In the rows, 128 means zero.
The rows of Y fall into 3 groups, and each row is roughly a mix of its group's hidden directions.
Y:
[[140 118 172 172 124 136 113 113 151 129]
 [131 136 121 125 134 124  82 142 141  78]
 [126  95 112 118 138 121 175 127 140 162]
 [ 92  76 122 144 120 127 136 111 107 126]
 [131  74 137  87 139 123 112 123 132 122]
 [152 127  77 126 121 117 119 163 144 142]
 [127 126 171 140 166 131  95 143 146 128]
 [110 162 173 137 128 107  97 117 126 133]
 [162 113 138 145 134 116 176 106 128 149]
 [142 146 123 136  81 162 104 111 142 119]
 [119 132 152 121 126 121 128 111  78 168]
 [139  98 123 160 121 114 133  80 108 121]
 [ 86 131 131 124 141 131 165 105 111  97]
 [169  95 134 121 134 103 135  98 127 153]
 [121 123 148  86 124 126  83 142 106 143]
 [119 119 108 167 156 144  93 134 100 134]
 [179 114 124 122 123 153 115 106 110 103]
 [167 111 117 138 119  82 122 149 144 115]
 [ 90 110 138 127 117 113  98  96 159 118]
 [ 86 107 131 119 137 144 157 104 100 110]
 [115  88 103 115 112 123 157 112 158 144]
 [127 178 123 138 112 106 102 133 149 153]
 [162  98 130 121 143  98 159 105 121 147]
 [169 153 128  85 107 115 117 131 128 141]
 [124 137 109 113 141 127  82 128  87 150]
 [ 90 142 138 112  96 112 171 133 134 123]
 [114 150 158 111 161 159 105 105 138 136]
 [141 153 163 164 124 147 117 121  94 138]
 [123 170 123 116  82 126 141 110 107 115]
 [158  98 108 138 101  87 133 121 111 120]
 [ 71  98 135 107 114 111 132 128 127 123]
 [122 170 150 155 144 148 150 156 122 140]
 [136 125  85 135 124 113 130  81 150 112]
 [176 159 130 119 145 141 138 145 104 147]
 [113  88 121 161 142 158 145 146 128 150]
 [ 98 138 152 106 146  82 139 121 116 145]
 [124 128 118 126  69 138 115 155 138 148]
 [117 113 133 131 141 151  96  82 104 146]
 [126  95  96 146 135 107 146 150  90 124]
 [114 146 128 127 101 132  83 122 150  91]
 [106 134 115 112 141 113 182 137 100 124]
 [151 110 138 131  83 119  87 119 133 146]
 [127 104 135 103 125  86 143  93 115 150]
 [158 145 141 142 136 136 134 179 151 145]
 [131 115 130 172 119 118 134 168 163 125]
 [129 112 171 150 158 130 136 151  97 132]
 [156 145 107 140  97 165 123 127 138  96]
 [128 130 136 138  73 110 134 134 161 105]
 [131 115 132 155 132 117 173 164 102 120]
 [ 93 166 121 153 155 124 130 135 124 160]
 [158 148 126 132 110 172  99 134 117 150]
 [128 168 111 122 125 139 142 132  76 139]
 [139 116 146 146  98 123 110  83 100 115]
 [123 122 147 124 151 125  70 132 156 128]
 [127 115 119 111 116  88 158  98 150 104]
 [ 79 141 122 136 109 165 142 143 131 146]
 [ 80 108 134 162 148 138 139 152 129 126]
 [120  85 101 116 163 129 124 156 114 137]
 [159  98 122 124 104 148 121 115 102  91]
 [115  95  91 164 101 125 114 112 129 128]
 [148 159 105 124 104 153 121 135 131  85]
 [132 118 128 140  99 134 170 129  82 139]
 [137 113 152 147 120 116 158 172  99 128]
 [117 152 133 117  72 108 147 129 141 115]
 [ 96 159 130 110 133 103 100 115 143 159]
 [ 96  77 121 139 146 131 101 138 113 124]
 [181 129 119 128 105 102 122 102 146 131]
 [150 142 164 128 161  99 120 131 138 161]
 [134 188 126 154 121 123 126 116 150 142]
 [164  88 134  85 124 128 117 128 122 116]
 [106 142 131  70 132 133 120 140 100 133]
 [186 116 120 138 141 149 102 124 119 119]
 [142 119 140 127  95 131 126  84  96 153]
 [ 95 128 109 102  86 124 119 107 144 107]
 [145 153 135  99 162 135 145  87 115 127]
 [129 106 132 129 164 159 167 112 107 115]
 [ 84 112 117 148 103 142 163 119 137 113]
 [131 172 120 151 148 118 105 139 140 164]
 [160 156 145 153 160 144 139 157 122 138]
 [ 81 107 148 148 151 147 110 114 114 121]
 [123 163 120  79 132 154 120 140 126 151]
 [157 139 132 144 122 100 172 135 151 103]
 [149 106  84 142 153  95 131 145 123 119]
 [163 167 122 125 115 165 131 143 144 147]
 [ 87 123 120  96 134 118 133 145  88 146]
 [167 121 139 160 119 118 121  88 152 126]
 [152 120 138 130 136 103 181 107 132 148]
 [ 96 162 120  89 140 150 152 141 124 124]
 [ 72 156 122 151 108 116 136 131 123 132]
 [133 141  76 120 103 145 140  97 132 141]
 [150 147 147 144 104 142 115 149 173 144]
 [127 150 112 141 139 140 166 157 156  98]
 [ 91 117 136 113 126 124 103  78 139 118]
 [107 109 154 171 134 133 156 152 111 117]
 [150 128 122 158 132 162 163 122 102 103]
 [ 96 124 153 113 166 137 125 156  98 126]
 [105 128 142 104  98 114 120  86 153 110]
 [135 136 109 135  92 158 101 121 133  88]
 [156 147 131 133 125 129 161 180 133 139]
 [173 137 137 139 106 143 152 111 149  99]
 [154  98 137 138 169 140 109 112 159 129]
 [132 131 101  88  95 115 124 102 118 101]
 [121 127 153 109 175 126  88 145 128 128]
 [157 129 134 134 164 122 137 162 157 157]
 [109 153 158 104 124 146 107 163 153 134]
 [ 85 103 122 148 102 118  95 124 127 110]
 [123 117  87 161 130 157 137 144 115 156]
 [169 141 114 138  98 165 112 120 129 108]
 [113 130 109 147 135 142 148 155 165  90]]

Here is one row from each group, named. Which group is each of the other rows in?
[ 84 118 141 134 114 117 108 143 160  98] | <49>
[147 102 130 141 136 152 130 127  85 165] | <60>
[105 182 126 105 118 113 139 121 118 152] | <122>

[138 153  81 115 152 136 165 124 127 130] | <49>
[165 102 116 151 126  85 139 116 124 111] | <49>
[115 155 119 100  96 133 152 169 139 127] | <49>
[107 118 143  96 133 134 182 112 124 117] | <122>
[106 133 158 117 114 143 133  74 114 119] | <49>
[ 87 146 151 101 103 146 153 136 113 121] | <49>
[162 136 107 140 106 129  91 155 101 130] | <122>
[122 117 129 120 130 137  96 126  67 137] | <60>
[144 144 164 158 148 135 154 155 151 124] | <49>
